Each row has a name. Each piece below is followed by the name of the row it came from, unless a question asks for something else. Each question is about the rows just above it.

[11 12 -7 11] -> D
[ -65   -4 -100   11] -> B
[18  3 12  5] -> A
[ 1 -7  9 18] -> W
asked: [12  5]
A
asked: [-7  9 18]
W
Shared by D and B:
[11]
The row with [-7  9] is
W
Shared by B and D:
[11]
Which row holds [12 -7 11]?
D
Shared by W and A:
[18]

[ 68  61 -50   9]  P
[ 93  69  44 -58]  T
[-34   9  45  44]  N
[-50  68  61 -58]  Q
The row with [-50  68  61 -58] is
Q
Which value is in both N and P?
[9]
Which value is in both N and T?
[44]
asked: [ 68  61 -50]
P

[-18 -96  55 -56 -43 -48  -3  38  19  -1 -13 -24  31 -74 -26   2  37 -76
   3 -21] : G
[  8 -44 -57  31 -76  48  58 -79  28  76   2  27 -12  21  79  46   8 -51
  64  28] : L
[  19   59   59   44   46   36  -47   23    8  -48   19   56   22   55
 -107   25   43   49   43   59] : Z
[ 14 -19  -6 -26   4 -27  43 -42  -7 -39  -9  30  75  53  51 -52 -66 -13
 -53  19] : K
[-53 -17  45 -43  53 -54  27  37  66  38 -33 -46 110 -36 -52  15  68  15
  40 -33] : E
[ 48  94  29  61  84  51 -27  53 -39  -7  43  44  -9  75 -42  34 -40  59
 -10  32] : F
[ 81 -44 -96  62 -27  69 -24  61 -52   5  91  61 -44  36 -24  74 -62 -67
 -19  57] : S
Which row holds [  19   59   59   44   46   36  -47   23    8  -48   19   56   22   55
 -107   25   43   49   43   59]?
Z
asked: [-53 -17  45 -43  53 -54  27  37  66  38 -33 -46 110 -36 -52  15  68  15
  40 -33]
E
asked: [ 51 -27  53 -39  -7  43  44  -9  75 -42]
F
Which value is in both L and E?
[27]

[ 11  -4 -50  30  -3  -2 -70] -> U
[-50 -24 -29 -16 -51   7   6] -> J
[ 12  64  22   2 -24  10 -10] -> Y
[-20  -5  43 -33  -8  24  46] -> M
[ 11  60 -29 -16  26  32 -73] -> C
[ -4  -5  -4  31 -10  76 -78] -> R
[  32  -15 -117  -16   97  -44  -69] -> V
asked: [ -4  -5  -4  31 -10]
R
The one value in U and C:
[11]
Which value is in both R and M?
[-5]
The row with [ 11  60 -29 -16  26  32 -73] is
C
Shared by M and R:
[-5]

[   2   -5    2    0    2   -7  -46    8    7    3   -5    1  -80   -2
  -48  -49    3    7   -3   34    2    0   79    7   19    1  -11  -33
  -17    8  -31   -4  -67    7   10    3  -64   -7   -1    5   -9   -8
    6 -104    6    9    3   -2]  sefu
[ -4 -45  -6   2  -5   1   3 -15   3  -2  -7   4 -28   5  -1  -1   4  -5
 -11 -18   8   2  53  -1 -10   0 -12  74  15  -6 -39   8  57  -2  -3   0
  27  -3  -1  28 -10 -47 -46 -20   1  -6   1  11]  lut
[  6   3  -6  -8   0  -4  -2 -19   1  -5   9  -5  12  -8 -50 -17  -7  -5
   0  30   5   1  56  13  -5  -6   3 -13  16   7  26  27 -49   2  -2   2
   5  -4  -6  -6   3 -38 -64 -28   2  -6  -3 -22]  Bidi
[  2  23 -52   1   8   0  -2  -4   5  -2   4   1 -80  -2 -48 -49   3   7
  -3  34   2   0  79   7  -9  -7   1  73   9 -11 -36  15 -20  10  -8   1
 -17  -5  -1  11  -4  15 -43 -12 -11  -7  -4 -20]  rekeb
[ -4 -31  34  -4  -2   1   2  -3   0 -21  -6   1 -29  -3 -13 -17  -3  -1
   9  24 -25   2 -30  19  -7   5   6   3  18 -14 -51   8 -33  -6   5   0
 -16   1  22   0  -1 -64  58   0  -3  -6   1 -13]  donep
[ -8 -10  21  -3   1   4   9  19  -1  30   4   5  22   0  28  15  11  -1
  -7  38  -7  -4 -21  -7   2   2  -4  16 -10 -12 -32   9  58  -4  10  -7
  29   3  -4  -2   3 -18 -98 -25  10   8  -6 -34]  vuli
[  2   2  -5   2  -2   2  -7 -46   8   7   3  -5 -74  -3   8   1  -7   1
  10 -19 -13   2  35  -5  -3   0   0  40  15 -24 -17   4 -11   5  -9  -8
 -14   0  -9 -28   3 -35  14 -32   1   4  -3  22]  betan
[  2 -38 -43  -4  -6   6  -5   2   1  39  -4  -9 -33  -2 -62 -28  -1  -9
  -3  -5  16   2  -8   1   4   5   0  55 -22 -10 -36   7  46 -10  -3   4
 -18   5  -3   9  -8   4  92  43   5  -7  -4  32]  Repi
asked: [  2  -5   2  -2   2  -7 -46   8   7   3  -5]
betan
Which row holds [ 2 -8  1  4  5]?
Repi

[  7  -9 -10   9  -9   3   8 -10  -2   9   8   8 -14   2   1   7   2  -6
   6   3   4  10 -12  -4  -9  17   0  -1 -11 -13   3  -9   6  -2 -12 -12
  -1  -3  -2  12   5   3]  vedi
[-18  29  34  11 -59 -53 -16  52  -3 -27 -75 -23  44  31   0 -31 -12 -13
 -50   8  12 -14 -30  53 -40  18  -3 -20  60  43  25 -22  -9   3  20  19
   1  24  20 -39   5 -87]  gid
[-25  36  41 -16  -9 -34 -32  53   2 -35 -60 -35  58  15  -3 -30 -10   7
 -41   1  -6 -32  15  35   1 -32  -1 -10  55  57   6  12 -19   8  42  39
   3  22  16 -44  10 -55]  mipem
[ 0  1 -1  0  1  0  1  0  0  0  0  0  0  0 -1  0  1  0 -1 -1  0  0 -1  0
  1 -1 -1  0  0  0  0  0  1  0  1  0  0  0  0  1  0 -1]  getiz
[  8 -10 -12   2   9  13   8 -17   0  11  21  10 -17  -6   0  10   4  -1
  13  -2   0   8   0 -14   4   5   0   3 -18 -16  -4   0   5  -2 -11 -12
   0  -7  -5  13   2  21]  vel
[  45  -64  -76   15   45   74   51 -104   -2   62  125   60 -103  -35
    3   61   21   -3   83   -7    2   50   -5  -79   20   35    3   24
 -110 -101  -22   -5   30  -10  -70  -63   -1  -45  -31   82   12  123]  kogi
Where do [-101  -22   -5] appear?
kogi
Which value is in both getiz and kogi?
[-1]

[ 41  24 -22 -48  49 -19 -52   4] = zad
[ -7 -17  42 -19  18 -48 -16  -8] = kopa
[ 59 -30 -69  20  59 -71 -41  63] = Vuna
[-80 -40 -16  93 -95  -4 -17  -3] = bedos
[-13 -75 -53  48  30 -50  24  58] = Tozu
[ 25  44  39   6  36 -78  69 -32] = gav
[ 25  36  37 -62  62 -50  14  45] = Vuvak
[-50 -65  16  52  25 -56  48  49] = mato
[ 48   9 -18  43  69 -74 -31   7] = Nazet
[-25   7  67  37 -10 -36  -7 -52] = zivi
Shared by kopa and zivi:
[-7]
Shared by zivi and Vuvak:
[37]
Where do [ -7 -17  42 -19  18 -48 -16  -8] appear?
kopa
Which row holds [25 44]?
gav
Shared by zad and zivi:
[-52]
The one value in zivi and Nazet:
[7]
The one value in gav and mato:
[25]

[  29 -116   97  -60  -64   41    7   41]  pipap
[ 67  71  12   3  34 -19 -54 -33]  guge
[-29 -26 -14  21 -24  12 -16 -60]  Zomu
[-22 -30  16  -1 -16   8  -1 -26]  lagep
[-24 -33 -25  26 -26 -48  21 116]  Fop
[ -60   29   97  -64 -116   25   40  -14]  Nibur
[ -8  -6  -2 -14 -20 -16 -62   3]  neto
[ 18 -18  -5  -6 -39 -18 -33 -34]  fazan
[ -6  -2 -14 -20 -16  -8   7  41]  Pok
Which row holds [ -60   29   97  -64 -116]?
Nibur
The one value in guge and Fop:
[-33]
asked: [ -8  -6  -2 -14 -20 -16]
neto

[ 20  -6  37 -38  41  43 -18  23  64  24  46  11 -17 -22 -13  46  -4 -41
   5   5  55 -14 -44  28   1  12  -3] = veg
[-34  65 -32  -1 -46 -56  59 -30 -65 -23 -33 -16  54 105  56  -6  84  31
  34  64 -45  21 -12 -25 -91   5  51] = Mema
[-25 105   2   8   6   1  70 -24 -68   0  -8 -38  75  12  49 -13  89  10
  52  65 -14  31 -55 -14 -96  -8  74] = sugep
[-76  39 -25 -13 -29 -48  36 -28 -84 -16 -69 -28  26   8  38   9  61 -31
  31  58 -47  23 -33 -31 -94   6  41] = vur
[ 97  53  53 -97  65  88  28  37 -18  28 112  38  45 -22  37   9 104  20
  31  51  82 -21 -36  35 -38 -35  41] = Nezu
[ 23 -49  28 -41  24  17 -16  29 122  23  42  15 -41  -1 -39 -14 -38 -37
 -30 -36  26 -12  23  22  76  22 -26] = lavam
[ 84 -27 -25 -82  57  80 -11  41 -53  17 104  -2 -28 -24 -24 -20 -46  20
 -38 -36  65 -21  25  16  33  -9 -40] = Neki
[  56   79  -14  -43   30   45   27   15 -122   38   29   20   38   -7
   40    8   79   15   35   58   42   -6  -49   35 -127   12   39] = Novuf
[ 11 -52 -16 -66  18  23 -37   9  48  22  20   1 -65  -7 -47 -14 -56 -38
 -27 -44  10 -14  31  27  67 -23 -46] = maz
Where do [22 76] appear?
lavam
The row with [84 31 34] is
Mema
The row with [-34  65 -32  -1 -46 -56  59 -30 -65 -23 -33 -16  54 105  56  -6  84  31
  34  64 -45  21 -12 -25 -91   5  51] is
Mema
The one value in Neki and Novuf:
[20]
Where do [-31  31  58] appear?
vur
asked: [-25 105   2   8   6   1  70 -24 -68   0  -8 -38  75  12  49 -13  89  10
  52  65 -14  31 -55 -14 -96  -8  74]
sugep

[ -1  -6   0   5  -3   0  24   2 -11   4  -5  10 114] -> zoka
[ -2   2   5  12 -24  10   6   4 103  -2 -11  -5  -5] -> Guti
[  5  -6 -23 -19  21  29  34  56  27  12  12  42 -20] -> Zabap
[  5  -6 -23 -19  21  29  34   4   9   1  10  28  18] -> san
asked: [ 12 -24  10   6   4 103  -2 -11  -5  -5]
Guti
asked: [ -1  -6   0   5  -3   0  24   2 -11   4  -5  10 114]
zoka

[  44   68   36  -13 -115]  Zis
[ 68  70  79 -40  69]  Zeniz
[ 70  36 -13 -44 -20]  Bagul
asked: [ 68  36 -13]
Zis
[44 68] is in which row?
Zis
The one value in Bagul and Zeniz:
[70]
Shared by Zeniz and Bagul:
[70]

